.46,.66
.13,.14
-.18,-.02
|
-.18,.13,.46
-.02,.14,.66

.32,.02,.24,-.10,.48
.04,-.30,.03,-.66,.38
-.22,-.19,-.09,-.51,.11
-.10,-.24,-.09,-.52,.23
|
-.10,-.22,.04,.32
-.24,-.19,-.30,.02
-.09,-.09,.03,.24
-.52,-.51,-.66,-.10
.23,.11,.38,.48

-.14,-.26,.03,.40,-.05,.20,-.27
-.40,.03,.14,.45,.40,-.31,.20
-.17,.53,.00,-.11,.52,-.65,.60
.01,-.09,.27,.15,.10,.12,-.05
.68,-.56,.01,.07,-.35,.82,-.54
.23,.21,-.18,-.34,.02,-.14,.21
-.08,.17,-.13,-.02,.13,-.23,.19
|
-.08,.23,.68,.01,-.17,-.40,-.14
.17,.21,-.56,-.09,.53,.03,-.26
-.13,-.18,.01,.27,.00,.14,.03
-.02,-.34,.07,.15,-.11,.45,.40
.13,.02,-.35,.10,.52,.40,-.05
-.23,-.14,.82,.12,-.65,-.31,.20
.19,.21,-.54,-.05,.60,.20,-.27

-.05,.12,-.48,-.13,.02,-.45,.09,-.25,.12,.08,.12,-.12,.16,-.31,-.13,.14
.02,.00,-.06,-.10,.15,-.05,-.11,.00,.01,-.02,.06,-.25,.09,.10,-.07,.01
-.21,.35,.06,-.01,.02,-.11,-.37,-.07,.02,-.02,.18,.30,-.17,-.07,-.18,-.12
.15,.24,.03,.13,.13,-.07,.06,-.10,-.29,.07,.69,-.21,.46,.00,-.25,.14
|
.15,-.21,.02,-.05
.24,.35,.00,.12
.03,.06,-.06,-.48
.13,-.01,-.10,-.13
.13,.02,.15,.02
-.07,-.11,-.05,-.45
.06,-.37,-.11,.09
-.10,-.07,.00,-.25
-.29,.02,.01,.12
.07,-.02,-.02,.08
.69,.18,.06,.12
-.21,.30,-.25,-.12
.46,-.17,.09,.16
.00,-.07,.10,-.31
-.25,-.18,-.07,-.13
.14,-.12,.01,.14

-.01,-.07
-.34,-.88
.05,.01
|
.05,-.34,-.01
.01,-.88,-.07

-.18,-.43,.45,.41
-.04,-.12,.11,.10
-.32,-.64,.64,.61
.00,.02,.00,-.02
-.11,-.27,.28,.25
.03,.01,.01,.01
.00,-.01,.00,.00
-.03,-.07,.07,.10
.03,.13,-.12,-.09
-.01,.00,.02,-.01
-.08,-.20,.23,.19
.01,-.02,-.03,.00
|
.01,-.08,-.01,.03,-.03,.00,.03,-.11,.00,-.32,-.04,-.18
-.02,-.20,.00,.13,-.07,-.01,.01,-.27,.02,-.64,-.12,-.43
-.03,.23,.02,-.12,.07,.00,.01,.28,.00,.64,.11,.45
.00,.19,-.01,-.09,.10,.00,.01,.25,-.02,.61,.10,.41
---
-.01,-.27,-.12,-.02,.09,-.05,.02,.11,.02,.04,.85,-.03,.26
.09,.53,-.05,.13,-.10,.29,-.09,.19,.09,-.11,-.11,.04,.11
-.01,-.29,-.01,.00,.14,-.01,-.05,-.03,.13,-.07,.64,.00,.04
.02,-.27,.01,.08,.11,-.03,-.08,.08,.12,-.09,.34,.03,.00
.02,-.17,.00,.11,.09,.01,-.03,-.12,.02,-.22,.13,.09,-.05
-.05,-.27,-.01,.05,.11,-.01,.04,.24,.10,-.15,.48,-.05,.08
|
-.03,.26,-.01,-.27,-.12,-.02,.09,-.05,.02,.11,.02,.04,.85
.04,.11,.09,.53,-.05,.13,-.10,.29,-.09,.19,.09,-.11,-.11
.00,.04,-.01,-.29,-.01,.00,.14,-.01,-.05,-.03,.13,-.07,.64
.03,.00,.02,-.27,.01,.08,.11,-.03,-.08,.08,.12,-.09,.34
.09,-.05,.02,-.17,.00,.11,.09,.01,-.03,-.12,.02,-.22,.13
-.05,.08,-.05,-.27,-.01,.05,.11,-.01,.04,.24,.10,-.15,.48

.11,-.04,-.06,-.04,-.05,.27
.22,.12,-.09,-.06,-.08,.64
.26,.13,-.10,-.06,-.08,.77
-.08,-.39,.02,.01,.01,-.27
.23,.12,-.09,-.06,-.08,.69
.24,.12,-.09,-.06,-.08,.72
.00,-.24,-.01,-.02,-.01,-.04
.22,.12,-.09,-.06,-.08,.64
.28,.17,-.11,-.06,-.08,.85
-.09,-.40,.02,.01,.02,-.29
.13,.00,-.07,-.05,-.06,.33
|
-.05,.27,.11,-.04,-.06,-.04
-.08,.64,.22,.12,-.09,-.06
-.08,.77,.26,.13,-.10,-.06
.01,-.27,-.08,-.39,.02,.01
-.08,.69,.23,.12,-.09,-.06
-.08,.72,.24,.12,-.09,-.06
-.01,-.04,.00,-.24,-.01,-.02
-.08,.64,.22,.12,-.09,-.06
-.08,.85,.28,.17,-.11,-.06
.02,-.29,-.09,-.40,.02,.01
-.06,.33,.13,.00,-.07,-.05

.02,-.01,.14,.17,.07,-.21,.03,.05,-.03,-.01,-.15,.23,.28
-.12,-.30,.01,-.32,-.20,.21,.12,-.16,-.05,.14,.22,-.34,-.34
-.28,.20,-.04,-.43,-.36,.27,.15,.08,.05,-.25,.34,-.43,-.63
-.41,.05,.35,-.03,.31,.05,-.18,-.20,-.29,.09,.28,.24,-.17
-.04,.15,-.25,.01,-.19,-.20,-.07,-.13,-.03,.01,.25,.17,.10
.39,.05,-.26,.00,-.24,-.01,.14,.16,.00,-.16,-.41,-.25,.16
-.35,.05,.26,-.19,-.33,-.01,.28,.23,.02,-.23,.18,-.04,-.26
|
.23,.28,.02,-.01,.14,.17,.07,-.21,.03,.05,-.03,-.01,-.15
-.34,-.34,-.12,-.30,.01,-.32,-.20,.21,.12,-.16,-.05,.14,.22
-.43,-.63,-.28,.20,-.04,-.43,-.36,.27,.15,.08,.05,-.25,.34
.24,-.17,-.41,.05,.35,-.03,.31,.05,-.18,-.20,-.29,.09,.28
.17,.10,-.04,.15,-.25,.01,-.19,-.20,-.07,-.13,-.03,.01,.25
-.25,.16,.39,.05,-.26,.00,-.24,-.01,.14,.16,.00,-.16,-.41
-.04,-.26,-.35,.05,.26,-.19,-.33,-.01,.28,.23,.02,-.23,.18

-.36,.16,-.19
.79,-.37,.16
.48,-.21,-.10
-.27,.12,-.08
-.14,-.05,-.06
.11,.14,.18
.38,-.21,.03
|
.16,-.19,-.36
-.37,.16,.79
-.21,-.10,.48
.12,-.08,-.27
-.05,-.06,-.14
.14,.18,.11
-.21,.03,.38

.07,.38,.04,.21,.17,-.07,-.17
-.01,.28,.06,.70,-.20,.14,.28
.16,.81,-.06,-.44,.08,-.53,-.08
.30,-.19,-.58,.18,.21,.00,-.19
.08,-.04,-.15,.07,.35,-.70,.15
-.18,-.24,-.14,-.02,-.02,.07,-.15
-.44,-.20,-.30,-.51,-.62,-.04,-.59
|
-.07,-.17,.07,.38,.04,.21,.17
.14,.28,-.01,.28,.06,.70,-.20
-.53,-.08,.16,.81,-.06,-.44,.08
.00,-.19,.30,-.19,-.58,.18,.21
-.70,.15,.08,-.04,-.15,.07,.35
.07,-.15,-.18,-.24,-.14,-.02,-.02
-.04,-.59,-.44,-.20,-.30,-.51,-.62

.03,-.28,.34,.10
-.50,-.07,.02,.22
-.34,-.10,.69,.61
-.32,.27,.29,.55
-.45,.02,.68,.87
-.12,.34,.60,.52
-.46,.10,.52,.28
|
.34,.10,.03,-.28
.02,.22,-.50,-.07
.69,.61,-.34,-.10
.29,.55,-.32,.27
.68,.87,-.45,.02
.60,.52,-.12,.34
.52,.28,-.46,.10
